(in the rows, 128 means zero)
Each path below is one point turned by a fixed rotation once a step. After each direction that follows a path, write how fast that rotation turns it, in degrees per step (0 if it stays still).
Each turn is a multiple of 5 degrees from 10 to 175, or 0.
Each row of a path follows its step; steps can be skipped.
path 1
step 0: [139 144 123 123 121 129 130 127 112 125 138 136 132 128 122 124 137 133
 118 116 129 124 136 132 112 125 126 121 122 141 123 127 130 123 126 128
 131 137 120]
step 1: [138 135 120 124 138 122 123 154 127 133 130 131 134 133 135 130 127 126
 122 125 131 120 129 119 127 121 130 147 130 125 122 132 127 128 134 126
 125 131 115]
step 2: [123 135 133 129 130 137 132 135 135 125 135 135 123 131 122 124 120 130
 135 128 126 139 143 128 125 138 138 133 131 120 121 128 147 124 129 125
 122 142 113]
step 3: [128 141 126 143 135 134 134 141 121 117 130 131 119 134 128 116 141 131
 113 130 114 132 125 124 130 140 125 126 128 132 122 133 129 121 131 133
 123 126 133]
step 4: [137 134 124 139 135 125 128 134 124 129 130 139 124 127 131 118 122 121
 132 141 136 125 150 121 131 138 125 136 128 118 133 120 112 129 125 135
 129 121 128]
step 5: [142 130 138 134 125 128 127 128 140 129 127 129 129 121 118 118 131 132
 120 140 131 139 131 131 131 130 151 127 126 140 138 122 125 122 121 129
 120 133 124]
step 6: [132 140 123 136 123 126 132 123 119 136 134 139 135 136 130 128 136 140
 116 136 126 128 139 129 116 115 122 125 126 141 124 121 127 122 123 117
 124 125 130]
step 7: [137 143 133 131 119 115 122 143 132 138 131 130 128 127 136 137 124 112
 127 137 127 118 132 118 131 122 127 137 127 133 129 126 131 133 135 123
 118 134 121]
step 8: [120 134 139 130 123 124 129 137 141 125 125 122 134 132 135 125 129 137
 139 137 122 132 140 130 122 129 138 123 126 119 113 130 137 119 124 121
 116 142 127]
step 9: [124 140 121 128 125 127 122 126 127 122 139 136 120 122 137 124 140 124
 122 138 111 127 126 117 121 137 119 120 128 130 119 129 133 116 128 141
 123 128 135]
step 10: [129 128 130 125 138 116 124 136 128 125 121 123 134 116 136 116 122 113
 123 137 130 122 146 133 120 134 121 136 128 122 131 126 117 122 126 138
 119 125 132]
Directions:
[132 132 130 126 128 125 128 128 130 124 130 122 125 127 128 128 128 126
 124 127 125 128 127 131 133 128 129 123 132 131 133 131 127 129 133 130
 127 128 124]	160
[130 128 124 125 126 127 134 129 128 132 133 126 129 130 130 132 127 128
 127 126 132 127 129 129 125 125 132 130 125 135 131 130 128 129 125 125
 128 129 128]	60
[128 130 126 130 133 129 133 129 124 130 130 129 128 128 123 128 125 130
 128 127 125 134 127 130 132 132 128 133 127 125 133 129 127 129 126 129
 125 125 129]	40
[129 130 120 130 128 128 131 126 127 130 123 126 127 126 127 129 128 127
 129 129 131 121 128 127 126 129 125 131 130 128 127 128 125 130 134 130
 123 128 127]	120
path 2
step 0: [124 134 138 135 144 132 134 143 136 131 132 144 117 128 143 124 128 144
 124 123 117 129 116 117 130 113 130 142 122 124 122 119 124 137 131 112
 134 126 119]
step 1: [133 121 124 152 124 133 131 137 129 109 134 129 142 133 139 126 136 124
 123 119 110 116 119 138 118 126 131 134 125 143 129 119 134 133 140 122
 133 134 137]
step 2: [134 127 137 125 123 124 146 139 115 126 132 138 121 125 119 113 137 130
 108 115 119 133 137 133 103 136 119 123 120 134 134 133 135 130 135 126
 121 125 122]
step 3: [124 137 139 126 131 134 139 134 123 146 139 126 118 124 132 119 119 142
 120 133 109 114 112 124 127 124 124 129 134 130 134 128 133 150 124 118
 135 128 117]
step 4: [114 125 143 134 117 126 132 136 127 110 147 123 136 128 129 126 130 129
 119 117 127 121 114 126 136 120 134 137 137 141 132 119 141 134 140 133
 139 129 140]
step 5: [121 121 147 143 116 132 139 132 123 111 127 137 114 138 117 121 135 132
 112 124 134 127 130 123 113 126 126 131 113 119 131 124 127 133 126 119
 117 117 129]
step 6: [131 125 129 144 128 134 134 131 116 136 129 134 117 122 126 125 124 120
 131 129 118 101 131 126 120 124 129 120 134 118 140 132 137 150 129 113
 142 126 130]
step 7: [116 126 138 126 128 119 124 142 129 126 154 126 130 115 139 107 127 126
 127 108 129 122 138 130 123 118 123 133 135 123 135 126 132 133 132 132
 140 127 140]
step 8: [128 135 137 144 124 135 139 120 129 121 137 124 129 140 133 108 135 139
 119 123 134 132 123 121 119 122 116 134 133 114 124 117 127 138 117 115
 110 131 137]
step 9: [140 128 133 147 131 123 141 125 115 123 136 136 132 134 118 131 136 132
 133 128 134 117 122 125 125 115 128 121 140 120 144 134 135 134 146 115
 136 142 121]
step 10: [126 112 138 133 127 108 125 143 134 132 144 129 124 124 123 116 125 138
 120 125 128 112 138 125 112 110 119 134 119 127 130 129 122 120 128 128
 141 135 121]
Directions:
[125 123 128 131 126 132 133 123 129 126 130 129 127 130 130 133 131 127
 128 127 125 130 130 129 127 128 133 131 128 126 131 131 128 124 128 128
 124 133 127]	95
[130 122 125 130 131 128 126 127 123 131 128 131 130 125 125 128 127 128
 127 125 126 123 132 130 128 129 128 125 122 131 131 125 127 126 124 127
 127 126 128]	85
[129 133 125 131 126 128 132 132 126 128 129 129 133 126 124 131 130 125
 131 125 129 125 129 126 130 131 128 130 132 128 130 127 132 125 130 134
 131 127 127]	140
[128 126 129 125 126 128 127 129 127 128 126 129 128 129 129 129 128 133
 126 131 123 128 126 130 127 133 125 130 128 134 126 124 133 125 132 128
 128 130 121]	35
[129 128 130 127 128 131 130 128 135 133 129 129 122 124 129 131 124 131
 127 124 126 127 129 130 132 126 124 127 129 128 129 125 128 126 127 132
 130 131 131]	100
[127 128 128 130 122 126 126 125 128 132 127 131 127 129 127 124 130 125
 124 129 128 132 127 125 124 128 125 130 127 130 128 125 128 124 129 132
 125 127 135]	120
path 3
step 0: [123 129 130 133 125 125 122 134 117 118 120 113 119 137 127 122 123 144
 130 104 130 127 138 118 125 131 125 133 127 117 116 128 136 124 145 123
 134 124 121]
step 1: [122 124 127 121 112 129 125 132 134 143 122 124 109 121 139 114 130 128
 134 136 117 129 137 132 130 134 125 122 118 138 133 130 135 134 142 127
 140 141 125]
step 2: [139 131 129 145 114 134 128 130 128 132 137 131 122 117 132 125 130 138
 131 141 146 126 125 127 117 117 128 118 124 124 138 138 113 126 133 122
 115 133 118]
step 3: [129 127 139 147 121 123 118 126 131 120 139 130 116 129 125 131 128 126
 131 112 130 118 118 113 117 131 139 122 130 123 114 121 137 129 127 144
 122 137 132]
step 4: [116 133 118 123 118 116 121 133 129 131 125 135 110 123 119 133 135 131
 139 127 135 113 129 141 137 130 137 144 131 138 124 114 125 129 129 127
 141 134 126]
step 5: [132 126 128 138 123 142 130 143 127 142 130 129 125 152 120 121 128 135
 143 129 138 134 132 144 126 136 126 121 134 133 137 121 117 121 128 123
 126 125 131]
step 6: [124 124 136 127 134 133 128 129 141 127 145 122 117 124 123 132 124 126
 132 139 133 137 131 119 134 146 143 117 118 118 125 134 124 114 124 143
 125 125 139]
step 7: [127 149 118 136 130 132 123 129 138 120 131 141 118 125 125 144 132 131
 122 119 125 121 116 122 146 133 130 131 126 128 136 135 124 125 132 128
 140 115 117]
step 8: [103 135 132 133 137 135 131 140 125 134 115 118 122 139 125 128 133 120
 132 122 135 123 116 124 122 136 108 123 139 123 128 121 126 126 138 123
 134 128 128]
step 9: [123 129 134 122 123 130 142 129 120 120 116 114 126 125 129 127 129 135
 134 140 132 133 134 119 136 138 136 114 114 131 128 121 134 107 127 116
 133 141 124]
step 10: [132 122 117 127 116 136 131 121 120 123 132 130 114 144 133 129 130 146
 116 125 125 124 128 112 130 133 131 130 120 125 134 148 121 128 141 129
 123 129 119]
Directions:
[124 131 126 128 130 131 132 128 124 127 128 134 131 129 130 126 129 125
 128 129 127 129 127 129 130 128 126 130 125 123 127 131 134 122 133 128
 127 128 128]	35
[129 130 127 122 126 130 129 128 125 126 122 126 128 128 130 128 129 125
 129 129 126 130 128 121 127 131 128 125 129 125 128 127 126 131 129 127
 127 122 123]	35
[129 133 132 133 131 127 128 128 131 131 128 126 127 122 127 124 132 127
 125 130 127 127 122 128 130 126 125 124 126 128 125 129 129 131 130 124
 128 126 128]	65
[131 126 126 125 132 130 128 128 127 130 131 130 128 128 128 125 129 129
 131 128 129 127 134 127 129 133 127 124 123 133 128 133 128 130 129 124
 124 128 130]	85
[128 131 129 129 129 127 126 127 126 131 129 135 127 129 127 123 130 127
 133 129 129 129 127 131 129 130 134 129 128 125 127 123 125 130 124 131
 126 124 129]	35
path 4
step 0: [128 121 134 122 134 120 123 138 134 145 129 125 114 125 134 120 129 139
 120 128 127 111 141 146 125 123 130 133 122 124 122 136 128 112 134 127
 127 132 128]
step 1: [121 133 134 128 119 122 130 149 132 128 136 117 140 128 125 141 114 125
 133 137 132 114 125 131 141 125 122 124 129 114 124 138 126 141 124 131
 127 130 127]
step 2: [140 129 130 131 142 126 132 130 131 129 112 123 128 129 143 123 115 122
 134 133 120 135 110 130 124 135 132 131 123 121 117 134 127 128 131 144
 136 120 117]
step 3: [128 131 133 119 119 121 124 127 134 130 143 139 131 131 137 135 125 142
 116 116 124 133 130 135 133 132 129 136 121 136 131 125 121 138 129 145
 129 108 121]
step 4: [125 117 131 134 114 140 127 142 121 136 134 139 118 122 124 122 138 122
 127 145 123 134 131 114 138 125 124 133 127 126 125 137 121 121 133 139
 130 121 119]
step 5: [124 125 124 149 128 115 132 122 128 120 125 134 135 122 141 135 128 128
 124 136 126 135 134 123 123 126 111 117 122 121 143 127 127 136 124 137
 121 138 117]
step 6: [145 125 137 116 123 122 127 128 130 137 123 125 130 114 139 128 144 115
 123 127 133 136 129 136 124 128 121 117 136 131 124 114 140 120 131 127
 122 119 120]
step 7: [119 122 142 129 124 123 124 132 136 131 133 125 124 130 146 127 132 124
 106 133 149 123 135 123 134 124 136 139 123 134 131 129 129 129 120 118
 137 135 132]
step 8: [127 120 121 129 121 142 117 128 114 121 126 116 132 125 135 145 117 124
 129 145 124 127 130 133 139 136 132 124 124 126 116 130 142 124 118 122
 124 133 120]
step 9: [125 129 128 116 137 127 127 125 143 111 130 136 147 131 135 116 120 128
 126 135 129 141 116 122 129 134 141 125 136 130 127 119 138 129 127 138
 129 137 121]
step 10: [126 124 116 109 121 137 127 115 126 135 134 131 117 130 124 124 133 131
 118 122 143 129 130 133 121 131 140 135 112 123 120 123 127 126 132 142
 118 128 122]
Directions:
[134 127 124 124 128 125 128 128 133 132 129 131 132 132 129 128 128 128
 124 126 124 126 131 128 126 128 130 127 130 130 129 123 128 124 131 128
 131 127 128]	110
[130 128 132 131 129 129 122 125 130 125 126 129 128 128 129 126 131 135
 128 123 128 130 124 131 126 126 129 122 132 126 124 126 129 127 127 130
 129 127 126]	110
path 5
step 0: [120 128 145 114 137 126 118 113 123 131 119 123 140 121 122 124 125 131
 121 131 134 131 127 123 119 146 133 136 123 133 133 130 139 139 121 114
 128 118 137]
step 1: [110 126 135 123 128 138 120 128 116 140 121 128 124 119 126 132 119 127
 134 130 127 138 137 125 136 132 134 119 136 104 133 126 127 145 132 120
 139 135 133]
step 2: [114 120 144 123 147 130 133 133 118 136 121 141 129 130 121 127 122 131
 116 134 141 127 119 130 124 131 118 131 130 113 117 123 140 128 113 130
 132 135 120]
step 3: [121 127 122 116 142 138 129 128 119 127 122 129 116 109 118 127 112 132
 116 127 109 117 137 116 114 121 128 132 131 119 124 123 128 130 126 124
 133 125 128]
step 4: [111 129 138 119 145 127 124 130 148 123 125 136 118 119 128 120 137 119
 113 132 122 127 121 125 131 137 135 135 134 124 135 132 135 140 127 119
 137 128 117]
step 5: [130 138 127 121 137 121 138 120 114 131 126 125 113 118 112 138 131 117
 126 133 130 122 125 117 137 131 143 123 123 113 128 128 143 144 132 132
 128 126 126]
step 6: [120 143 140 123 130 130 125 124 125 127 110 122 137 121 130 121 137 139
 113 140 129 123 139 121 126 143 125 119 131 125 124 125 151 135 121 126
 124 125 124]
step 7: [119 135 132 128 132 139 125 133 124 136 131 129 131 116 107 130 124 142
 120 133 135 126 137 128 123 121 131 121 127 114 146 130 129 147 136 112
 128 135 125]
step 8: [124 121 134 122 126 125 131 128 134 136 117 119 123 121 115 122 124 125
 117 125 143 136 126 132 121 136 112 145 132 108 125 128 140 139 115 121
 131 127 120]
step 9: [114 142 125 123 136 127 124 133 125 123 125 134 116 106 118 112 114 132
 132 120 134 131 128 110 122 122 131 126 134 115 122 123 132 134 120 133
 131 131 139]
step 10: [112 128 131 114 150 131 131 117 136 122 124 132 138 138 117 113 129 125
 116 131 128 122 126 126 119 140 136 136 138 120 129 130 134 138 129 130
 136 130 137]
Directions:
[129 130 126 132 124 127 129 126 131 125 124 124 131 125 125 126 129 132
 133 131 135 130 127 130 124 128 127 131 126 126 131 127 128 129 129 127
 131 128 132]	40
[125 126 129 129 124 131 130 133 127 134 130 126 128 130 130 131 127 134
 128 129 129 128 128 127 123 124 126 128 128 125 125 132 130 127 126 125
 128 130 126]	65
[127 127 125 126 128 128 128 130 129 126 129 124 128 129 125 132 137 132
 128 127 125 127 124 127 131 130 129 123 125 129 127 125 131 129 126 123
 128 125 132]	55
path 6
step 0: [126 131 142 118 129 115 115 120 137 119 131 122 138 128 135 116 121 129
 135 130 150 129 142 131 128 118 119 122 128 130 140 138 133 117 132 129
 127 128 129]
step 1: [123 119 119 124 136 116 130 119 125 119 122 138 140 113 123 113 129 115
 133 129 132 123 132 122 127 136 133 124 135 131 114 141 126 119 127 111
 130 132 124]
step 2: [132 130 118 129 114 140 132 123 117 119 135 124 131 132 116 117 124 139
 134 137 138 125 123 128 129 135 135 138 131 126 114 145 117 139 122 122
 126 120 133]
step 3: [126 127 128 130 132 128 138 136 123 115 145 122 128 134 141 119 134 130
 139 126 135 123 136 145 148 122 129 130 129 127 128 126 125 143 134 129
 122 117 118]
step 4: [131 123 127 132 142 120 130 132 116 124 133 128 142 150 137 121 131 118
 130 118 127 143 132 122 133 134 119 121 121 124 135 131 130 116 127 117
 124 115 134]
step 5: [123 122 124 114 128 134 134 123 120 109 116 123 134 127 109 115 125 141
 132 124 125 132 124 128 124 128 109 125 128 122 132 119 133 117 128 119
 123 129 132]
step 6: [118 129 126 132 123 121 126 122 130 115 137 117 136 126 119 129 122 143
 125 121 132 101 132 128 136 135 127 128 139 138 129 132 138 116 124 135
 124 119 130]
step 7: [136 121 124 131 131 105 120 128 142 116 127 133 127 143 129 119 132 135
 127 117 131 123 132 122 141 134 140 130 130 131 117 128 126 140 121 119
 119 134 128]
step 8: [121 136 122 123 120 118 132 128 129 132 124 117 134 145 122 125 118 118
 138 135 133 143 127 137 132 131 119 135 124 131 111 125 123 131 122 121
 109 132 123]
step 9: [124 138 136 108 129 133 143 136 124 127 139 135 140 133 117 129 129 125
 133 123 129 119 127 131 134 126 133 135 118 137 124 122 126 114 145 121
 118 120 124]
step 10: [131 136 132 131 129 139 128 131 137 119 117 121 130 140 132 126 136 133
 118 125 135 115 148 118 134 122 119 129 120 131 129 136 126 119 133 108
 133 119 132]
Directions:
[132 129 123 128 126 129 125 125 130 129 129 130 129 129 125 129 131 125
 127 125 133 125 125 132 127 132 129 127 135 129 127 129 129 134 125 128
 127 129 124]	70
[126 128 125 131 124 128 129 122 130 130 122 126 128 130 130 124 131 127
 133 127 123 130 123 126 126 128 130 128 127 125 127 127 128 127 127 123
 128 128 129]	115
[128 131 128 131 128 124 132 128 130 126 128 125 121 124 127 128 127 130
 125 128 132 131 125 125 130 132 130 128 128 127 125 128 132 131 129 127
 130 122 129]	80
[130 129 125 130 128 129 127 127 124 128 130 127 123 130 130 131 127 131
 129 126 126 123 132 128 130 121 131 131 131 127 124 128 131 128 125 125
 131 129 131]	90
